In the rows, zero is written as 128.
Rows swapped in pairs by one turn or mirror: which row each one swaps with:
The rows were stretched afterwards, more along some directions than others.
j600: [102 162 131  96 110 136 142 140 119 103 180 202 123 122 120 137 126 129
 104 121 139 147]
j215: [136 149 164 124 144 137 144 144  95 114 148 170 136 161 122  77 112 132
 121 150 124 145]
j462: [164 137 152 136 151 112 113 158 106 118 137 125 134 132 116 104 104 148
 141 154 129 143]
j240: [151 141 146 107 158 164 118 158 116 100 188 166 141 115 135 157 125 135
 113 129 135 177]
j695: [127 143 184 111 137 129 125 148 119 119 156 138 115 143  98 107 123 163
 119 133 135 162]
j392: [133 135 156 142 154 158 148 128 122  94 134 179 129 155 114 104 118 131
 151 123 112 151]
j266: [132 119 148 131 124 144 125 157 131  96 175 174 125 127 116 137 125 128
 123 100 122 161]
j784: [116 135 158 139 143 143 132 116 129 128 152 131 134 120 114 121 113 155
 121 119 132 143]
j955: [140 133 135 103 170 142 112 159 103 124 171 166 120 124 140 162 115 135
 107 117 138 151]
j848: [116 155 130 111 133 139 152 151 118  96 146 187 134 156 142 100 115 122
 137 126 111 145]
j488: [126 147 160 107 163 126 140 136  96 145 164 155 108 134 123 119 126 157
 121 145 140 130]
j51: [125 147 122  96 131 127 148 161 119  93 127 188 122 157 132 115 105 120
 122 128 106 146]
j847: [140 131 151 104 151 122 128 149  84 145 178 173 106 121 137 120 120 159
 101 135 125 129]
j265: [129 147 141 107 116 138 112 140 128 116 152 168 112 119 122 148 112 135
 121 118 136 157]
j941: [119 166 129  97 104 116 153 129 103 107 143 184 113 153 122 121 126 132
  86 147 129 123]
j192: [134 149 149 103 121 145 114 152 106 142 188 150 128 121 133 141 111 143
  96 145 144 135]
j465: [148 142 153 132 172 114 130 136  96 105 121 162 123 165 139  98 118 117
 127 135 134 146]
j793: [122 170 131 116 132 133 117 138 126  97 141 167 138 138 115 112 101 121
 136 138 156 150]
j371: [151 162 148 115 129 115 105 156 113 127 159 131 131 125 139 121 109 136
 107 134 166 135]
j933: [114 142 132 133 133 157 137 127 130 108 157 178 130 139 113 138 105 154
 119 117 128 144]
j209: [120 161 122  99 139 114 130 137 101 103 144 179 116 148 127 121 104 110
 126 148 153 146]
j554: [161 153 171 125 158 138 113 148 106 128 158 145 152 129 150 120 116 148
 110 139 143 160]
j553: [135 145 176 119 136 147 157 119  98 127 135 176 119 164 124  98 129 135
 118 143 119 140]
j977: [158 138 138 109 155 149  97 165 103  94 184 190 146 108 136 142 101 133
  98 130 137 180]
j624: [137 146 129 119 153 114 147 144 109  94 134 181 132 152 116  90 123 119
 129 142 116 138]
j393: [143 169 129 104 131 131 130 170 111  90 144 189 123 153 137 122 123  98
 121 144 135 157]
j298: [141 140 156 143 133 117 148 138 100 115 152 175 120 140 118 106 120 153
 128 122 119 133]
j378: [124 143 125 117 146 143 117 166 138  90 158 165 128 136 133 140 122 106
 138  98 127 164]
j972: [141 147 174 112 156 144 111 145  89 133 180 158 121 122 128 110 112 143
 120 140 148 170]
j799: [124 155 154  92 148 101 138 147  84 130 131 150 114 156 132  99  97 146
 118 148 137 126]
j749: [124 162 145 110 132 136 139 156 119  69 149 184 131 158 117 115 134 115
 119 133 128 178]
j949: [140 168 125  99 114 126 113 146 111 121 167 156 124 119 127 133  97 128
 115 137 148 136]
j198: [123 160 148 101 116 113 149 137 108 122 124 153 106 159 112  81 110 128
 141 155 131 140]
j484: [118 141 125 102 122 127 102 175 117 108 187 170 134 120 129 147  98 135
 103 122 142 151]
j845: [172 141 161 117 142 129 143 134  95 115 125 156 128 153 117 108 123 147
  99 156 104 126]
j212: [138 155 162 113 135 170 109 147 112 139 187 151 139 115 130 133 100 154
 120 127 143 158]
j279: [142 160 128 115 140 166 113 142 136  94 157 161 144 123 146 152 109 121
 114 120 149 166]
j218: [150 162 140 111 148 125  94 179 120 111 171 168 147 117 138 126 101 141
 104 127 140 160]
j886: [123 148 159 113 134 143 150 135 125  81 155 158 123 146 103 128 145 125
 124 132 127 164]
j502: [150 143 175 115 153 152 151 137  83 124 151 167 130 147 121 103 120 138
 136 157 103 151]
j921: [104 148 167 142 146 115 134 128 114 123 127 136 113 156 130 109 129 129
 137 105 151 142]
j87: [114 140 165 114 122 108 144 136 101 133 155 163 105 145 122  89 110 168
 131 126 124 133]
j115: [142 144 166  99 156 105 139 164  86 122 160 177 114 149 123 102 125 157
 115 147 133 145]
j452: [151 159 150 110 112 122 154 144  98 109 144 158 125 156 113 104 126 131
 101 168 113 118]
j66: [125 163 143 108 159 133 125 145 106 103 117 140 143 162 145 126 103 127
 123 134 139 159]
j129: [143 169 136  82 123 119  94 162 111 120 180 158 127 107 135 140  91 147
 110 133 168 166]
j846: [124 138 146 100 145 113 154 131  94 116 139 170  98 152 122 110 126 141
 121 139 134 136]
j446: [135 135 125 124 138 147 110 166 136 103 155 184 134 141 143 137 117 109
 115 101 121 152]
j985: [117 148 144  97 124 132  97 157 117 143 179 156 112 112 142 132  99 155
  96 124 159 145]
j56: [131 123 161 125 131 123 118 151 115 139 179 162 114 123 123 137 121 163
 116 123 138 146]

j192 swaps with j240
j378 swaps with j949
j886 swaps with j452
j129 swaps with j446
j393 swaps with j600

Rows swapped in pairs by one turn or mirror: which row each one swaps with:
The rows were stretched afterwards, more along some directions than others.
j755: [115 123 144 148 112 102 139 138 117 135 148 105  99 136 115 118 121 136
 137]
j176: [131 123 122 131 129 148 105 119 140 122 101 133 138 118 122 129 126 135
 119]
j92: [111 135 151 121 109 122 143 126 114 133 138 106  98 106 131 141 150 137
 131]
j993: [129 153 129 127 120 110 112 121 131 113 131 133 136 112 131 133 131 141
 127]
j309: [132 123 130 123 121 141 137 128 131 135 150 138 150 102 136 130 133 141
 132]
j529: [120 132 131 132 126 113 124 132 110 138 122 136 145 127 124 110 104 115
 113]
j861: [134 139 118 130 113 103 123 143 118 123 129 111 114 149 131 121 127 132
 130]
j159: [113 118 130 144 138 127 133 123 128 123 132 118 102 142 113 121 110 132
 134]
j119: [130 114 126 146 127 141 155 137 132 147 132 115 115 146 127 127 129 139
 122]
j414: [126 117 126 132 120 144 150 121 141 143 141 128 121 129 141 128 139 134
 138]
j152: [135 140 127 130 125 121  90 107 134 111 121 129 144 130 126 134 127 127
 139]
j942: [137 102 119 145 119 121 136 138 137 147 146 139 125 124 115 122 113 125
 122]
j870: [125 136 133 127 112 147 129 119 136 138 119 136 134 116 143 122 152 123
 137]
j934: [115 138 119 132 141 108 111 123 134 116 115 140 121 113 112 102 109 120
 130]
j631: [133 141 142 132 128 122 110 132 120 119 136 124 109 112 117  94 114 129
 121]
j814: [140 122 114 130 144 145 110 103 137 123 122 131 139 129 140 146 134 115
 138]
j678: [120 150 126 113 138 120 124 115 130 129 117 140 161 116 129 113 108 127
 127]
j473: [131 130 118 142 123 136 124 143 113 118 135 126 122 142 120 121 108 139
 132]
j617: [118 137 135 124 117 124 132 127 125 135 116 126 158 136 131 135 127 121
 142]
j589: [131 115 144 144 143 117 114 105 131 133 132 132 122 103 102 106  98 123
 113]
j403: [109 131 149 121 124 139 148 126 123 150 134 133 135 110 135 111 129 140
 129]
j440: [130 132 123 136 131 147 141 115 126 118 123 126 152 139 132 129 124 144
 138]
j666: [116 122 129 128 150 110 131 120 120 133 127 129 127 132 117 123 105 115
 128]
j911: [112 143 138 118 123 137 138 139 116 128 139 114 106 133 136 122 135 153
 149]
j545: [129 138 122 134 118 119 147 135 120 117 159 125 131 144 129 138 133 135
 148]
j42: [134 139 116 116 123 127 111 131 118 108 137 116 121 136 138 129 138 137
 140]
j879: [123 144 138 112 109 117 157 140 116 137 141 102 116 132 144 138 145 138
 149]
j337: [114 132 139 108  98 117 127 141  99 125 153  97 107 149 131 137 129 148
 150]
j44: [131 137 141 131 134 128 154 102 114 126 132 111 143  99 134 125 126 133
 125]
j479: [104 123 161 124 119 132 138 113 120 133 147 112 114 101 137 146 149 127
 131]
j271: [134 131 137 125 114 136  93 123 136 129 129 142 145 111 130 127 133 119
 123]
j384: [141 109 114 142 163 141 138 101 140 128 123 132 125 117 126  88 107 127
 120]
j480: [109 130 128 130 113  98 158 142 127 146 153 123 131 132 127 148 135 124
 144]
j873: [143 118 127 143 145 130 114 128 143 139 131 154 120 104 108 108 100 126
 112]
j149: [135 118 139 131 134 128 145 127 118 151 131 128 141 133 127 119 119 116
 106]
j477: [132 146 143 124 124 156 130 127 125 129 120 121 137 126 148 114 147 125
 148]
j273: [109 120 132 127  98 126 138 127 124 125 153 107  89 132 132 146 150 153
 153]
j107: [122 110 138 141 109 118 118 133 132 150 133 123 126 140 124 139 131 120
 133]
j142: [124 134 143 117 111 125 142 132 116 155 112 118 126 128 138  97 134 127
 132]
j991: [132 130 134 126 121 140 135 130 116 145 127 130 137 143 131  68 105 129
 132]
j494: [137 133 117 109 126 128 125 117 124 117 126 110 150 128 146 159 145 136
 149]
j710: [134 133 115 130 147 149 123 124 136 118 129 133 124 130 116 113 101 147
 135]
j892: [143 118 130 129 137 141 135 123 124 143 128 138 144 107 127  89 113 124
 110]
j481: [137 139 125 123 146 131 120 136 118 125 126 119 110 131 135  93 119 135
 123]

j892 swaps with j42
j631 swaps with j271
j861 swaps with j942
j481 swaps with j309

